(in the rows, 128 means zero)
One turn moves each row of this set onto another row. After a few examples, where does it send each row asked below?
Geb: [100 107 146 117 107 141 142  99 122 125 108 137 127  94 115 123  98 123
 115 140 120]
tus: [161 130 150  87 134 142 132 151 127 147 121 127 110 171 128  91 122 121
 120 145 127]
lunad: [131 115 133  83 115 119 129 153 162 126 126 106 128 133 153 144 134 141
 133 165 153]
refi: [114 126 144 135 113 152 124 105 115 153 105 156 117 102 100 125 103 136
 118 138 128]
sorit: [113 117 132 136 106 126 125  99 112 139 117 128 141  89 145 129  98 106
 132  98 134]
Pumen: [123 129 141 124 113 131 127 151 107 152 112 150 150  95 105 153 112 147
 129 133 112]
fepit: [106 124 133 142 105 137 117 128 111 163 103 146 131  92 147 147 109 120
 134 113 137]
tumu: [156 139 135  84 160 170 127 140 135 149 132 136 119 150 138  99 135 106
 141 133 144]
pana: [129 125 129 156 107 125 111 125 110 172 136 153 153 104 108 135 112 122
 105 129 137]
lon: [171 124 133 136 161 132 105 137 140 136 152  87 122 119 149 112 141 112
 135 119 151]
lok: [131 147 123 107 152 115 143 112 138 142 144 124 120 189 114 111 138 129
 111 147 143]
Mipi: [127 138 123  94 153 127 139 149 162 105 143 126 130 134 141 152 138 135
 144 157 161]
Ruzu: [133 116 155  97 138 124 119 128 155 117 129  98 114 129 151 144 149 138
 136 153 165]
Fonur: [118 118 119  90 134 131 140 151 163 126 127  99 128 134 169 146 146 135
 141 156 144]
zibi: [106 113 106 134 111 126 121 115 113 131 107 119 138  89 135 129 122 110
 142  91 122]
bukeb: [109 128 126 115 178 127 150 159 127 163 124  91 119 134 147 134 157 106
 122 152 117]
kena: [115 151 109 106 167 116 145 127 144 148 156 134 138 162 117 136 145 116
 116 159 157]
sez: [124 130  89 127 168 139 144 153 145 157 138  89 124 132 165 117 142 101
 132 136 122]
Sek: [124 153 112 124 149  90 137 109 136 148 143 116 116 175 114 119 125 124
 111 141 153]
rik: [116 141 105 106 171 144 144 154 133 170 138 126 132 146 161 125 147  86
 131 138 141]
gobef: [110 122 110 162 123 110 139 134 102 111 121 136 131 116 106 120 116 109
 113 107 109]
borod: [161 139 100 143 160 124 122 122 151 124 164 100 122 145 133 104 128 119
 127 126 148]
Pas: [113 140 132 131 170 101 140 110 138 132 140 104 105 157 117 132 145 125
 109 153 153]
zuvif: [104  94 137 111  93 143 131 111 121 123 105 142 130 111 101 114 127 124
 107 143 120]
bog: [113 126 125 172 125 136 133 148 114 137 118 148 122  90 116 137  99 123
 114 135 116]
Gine: [156 126 147  74 134 151 133 148 138 139 125 123 123 168 142 107 139 132
 132 146 130]
safil: [129 107 132 138  92 118 117 122 102 137 130 150 151 132 107 108 126 105
  97 115 129]
gobom: [119 115 132 117 118 122 142 145 102 149 123 128 171  89 114 139 109 121
 123 124  93]
ped: [134 110 146 126  95 121 121 118 104 156 135 144 168 112 121 120 107 106
 105 117 126]
deti: [108 125  95 109 156 135 146 154 143 174 119  89 119 122 161 122 136 102
 131 147 120]
pilo: [160 134 116 126 164 153 123 140 159 109 158 122 116 126 140 110 125 111
 138 140 160]
sot: [108 123 133 152 127 116 154 131 106 118 125 139 135 107 106 126  92 113
 105 129 101]
pigum: [166 135  97 140 157 124 118 141 150 129 155  89 120 118 135 107 116 119
 139 122 139]
Nevu: [111 101 118 103 107 134 131 144 111 142 109 125 162  90 109 134 136 128
 129 124  98]
bor: [164 127 159  98 161 140 125 152 115 161 133 112 124 160 128 103 149 114
 118 138 125]

tus -> lunad
pilo -> kena
safil -> zuvif
And these:
bukeb -> lon
lok -> Gine
sorit -> sot
fepit -> bog

One turn moves each row of this set onto another row. After a few examples, where does it send each row asked below?
Bovu: [128 122 120 113 112 178 190 119 130 126 120 151 108 106 134 144 102 104
 131 143 113 163 132 158 134 108 142  85 147 140 122 101 122 144]
fige: [132 110 124 103 106 174 185 102 134 118 113 143 107 118 133 150  98 102
 142 135 122 157 127 162 140 112 141  93 140 141 117 100 137 147]
fup: [123 116 106 147 150 127 179 109 121 148 150 125 147 125 121 153 138 132
 128  97 110 160 156 124 151 152 134 138 146 162 139 131 103 131]
seva: [137 166 160 123 114 127 132 127 134 114 162 139 123 136  81 140 152  91
  80 138 125 121 121 109 110 140 120 137 158 122 105 130 129 117]
Kava: [107 184 151 126 133 139 142 128 137 128 131 116 115 125  91 132 149 113
 101 163 120 131  83 131 127 143 137 156 122 134 107  97 125 115]
mudo: [141 146 118 141 138 120 180  92 110 137 149 137 144 122 140 134 129 123
 102  97 119 139 164 137 159 161 128 121 129 124 128 138  86 131]
miz: [122 148 108 132 151 130 161  91 135 126 135 114 125 138 122  92 137 133
 138  86 144 116 122 111 122 107 145 122  82 145 122 110 110 126]
siv: [ 87 122 118 157 128 137 144 101 127 135 155  94 115 121 119 101 119  96
 123 134 126 154 156 127 111 133 133 128  96 118 133 112 132 172]
nim: [156 142 134 133 121  91 165 124 149 136 109 120 138 150 108 131 122 141
 104 117 135 119 128  91 147 154 123 155 133 151 109 123 103 159]
zugo: [167 137 118 110 161 172 156 108 137 144 120 127 132 139 151 108 100 100
 144 130 119 132 146 124 167  89 130 162 132 141 104 117 134 142]
bako: [121 135 151 137 133 142 138 120 137 144 139 125 118 153  68 150 121 113
 105 147 123 137  89 136  96 164 125 160 161 139  98 109 133 127]
lafo: [128 114 122 107 110 177 187 116 133 126 129 144 100 102 138 157  98 109
 137 144 114 157 122 154 134 110 156 104 140 142 117 103 140 143]
Libag: [127 131 107 113 162 141 160  80 122 142 109 112 121 155 109 114 122 142
 131  99 144 145 105 130 122 126 158 121 109 143 129 131 115 168]
kizuv: [133 120 127 121  91 157 174 107 143 102 139 147 117  99 141 130 110  95
 158 120 127 134 144 144 134  99 127 101 124 146 116  85 135 105]
gulu: [ 91 121 120 150 124 137 145  95 119 137 161  89 118 137 117 110 107  91
 127 130 128 158 156 124 111 136 142 128 108 117 136 126 134 170]
Belu: [132 143 140 132 137 146 143 129 143 147 134 130 127 150  70 160 131 113
 106 150 123 141  93 129  95 164 141 159 169 135 111 109 126 135]
das: [149 127 111 135 166 152 146 103 110 112 157 102 139 161  95 111  96  90
 108 117 126 130 120 127 177 111 114 122 148 147  95 103 139 154]
Mis: [144 169 152 125 113 124 135 129 145 118 153 140 131 140  93 141 146  99
  81 141 142 114 125 106 101 149 123 145 160 117 106 122 113 118]
niduz: [128 156 162 121 112 122 134 128 140 117 149 132 122 148  90 141 143 101
  72 141 141 118 123 110 106 143 110 146 159 129  97 126 125 124]
puvad: [112 110 101 121 137 173 132  92 144 148 134 141 121 128 145 102 109  92
 133 112 127 118 105 137 147 102 159 107 171 140 131 105 125 121]
vin: [133 128 110 111 148 122 116  95 119 130 140 132 128 127 114  93 140 136
 129  92 154 128 131 111 113 117 150 119 124 145 133 149 101 153]
kefev: [157 140 120 125 157 134 116  99  99 107 144 112 149 138 109  97 109  96
 111 123 136 129 129 144 177 114 109 138 150 143 104 101 144 162]
Lolo: [138 123 130 125  92 155 184 109 147 100 138 155 112  82 145 136 108 105
 136 127 131 134 142 141 123 105 124 104 123 136 119  89 139 115]
digi: [135 130 129 127  91 152 186 108 142 100 128 151 126  94 142 133 110 103
 148 127 132 149 148 142 123 102 116 103 138 146 131  88 135 111]
zeves: [176 132 154 125 144 119 135 117 119 122 149 118 105 136 161 103 130 121
 115 127 135 118 169 118 146 131 120 144 124 153 126 140 144 145]
dag: [114 176 156 134 128 135 143 135 139 136 132 126 114 134  98 127 146 110
  89 154 116 115 101 143 118 146 122 158 121 128  86  83 128 120]
Mol: [144 112 131 103  87 149 147 112 119 117 150 163 120  92 139 145  96 101
 146 128 129 144 144 151 119 113 150 112 161 137 130 123 137 128]
bimo: [158 115 132 155 165 134 161 133 131 147 132 129 106 136 135 103 125 128
 128 121 103 117 149 147 134 136 120 144  90 164 126  89 148 146]
Kove: [125 121 114 117 116 149 147  69 150 123 118 136 138 139 153 108 108  91
 130 100 151 116 119 132 142 101 136 119 169 136 146 102 143 115]
Zavon: [129 140 149 134 137 147 143 119 136 136 135 132 118 141  57 156 136 108
 102 147 112 148  88 133 101 160 128 150 163 136 110 114 143 137]
fid: [126 166 153 126 117 125 143 120 142 107 147 139 121 135  77 133 140 100
  70 144 140 119 107 108 111 147 116 127 141 118 112 129 109 117]
situs: [126 186 157 137 129 139 153 121 138 125 133 126 117 127  90 133 152 104
  99 150 109 124  96 141 120 146 123 155 120 123  98  85 142 115]
zozoz: [117 143 143 130 127 128 138 124 133 135 134 136 135 150  53 152 127 109
 107 141 124 140  88 133  97 157 132 154 153 142 130 114 130 124]
giz: [153 138 132 148 130 109 148 120 140 152 135 111 129 143 105 122 104 141
 141 120 122 118 105  95 144 167 142 164 136 153  98 123  95 130]
bam: [177 107 110 121 157 156 142 107 138 146 113 158 150 133 123 105  92 102
 144 114 123 130 152 139 139 103 114 161 143 143 123 113 134 153]
ludon: [148 146 125 139 137 109 146 142 138 157 121 133 122 128 110 110 124 141
 104 129 112 109 116 109 153 158 141 144 121 142  92 115  81 159]
goz: [176 112 112 129 162 173 158 107 154 132 134 149 128 127 133  98  96  95
 124 118 128 120 154 106 148  96 106 134 135 134 100 125 115 139]
kor: [140 107 128  98  93 158 135 113 122 114 142 160 115  91 137 131 109  97
 149 131 130 147 145 152 132 110 143  97 161 141 121 121 124 135]
vura: [128 185 147 138 134 143 156 131 152 132 127 124 119 128 102 136 152 113
  97 157 122 120  99 132 115 150 130 159 125 123  95  78 124 119]
rikof: [ 96 129 125 148 118 127 138  92 121 127 153  96 122 125 124 102 116  94
 119 131 137 153 164 127 110 135 131 131 104 112 138 123 135 173]
gulon: [174  93 138 144 166 149 160 110 122 147 153 121  94 163 123 122  92 119
 120 121 118 131 140 126 128 154 131 125 133 152 122 145 134 154]
Pefo: [140 126 131 109  95 159 148 111 114 120 147 154 120  94 141 132  97 100
 157 136 126 156 141 151 126 113 146 104 169 140 129 122 121 118]
gopi: [130 140 118 152 158 136 168  89 122 139 135 118 131  88 145 127 144 144
 129 118 118 158 141 139 163 166 126 142 127 145 121 120  96 130]
Zabub: [114 116 104 118 135 162 150  89 158 131 100 149 125 119 150 101 127 100
 104 114 139 119 116 143 149  97 133 102 155 136 137  88 133 145]
bubi: [147 119 107 151 167 143 128 111 120 109 151 117 146 129  91  93 113  98
 118 115 126 125 123 134 166 111  98 132 137 156  99  80 142 149]

kefev -> das
siv -> rikof
And these:
vura -> Mis
seva -> Zavon
Mol -> lafo
fige -> kizuv
Bovu -> digi
fid -> zozoz
vin -> Libag
ludon -> nim
gulon -> bimo
Zabub -> Kove
niduz -> bako
gopi -> mudo
goz -> bam

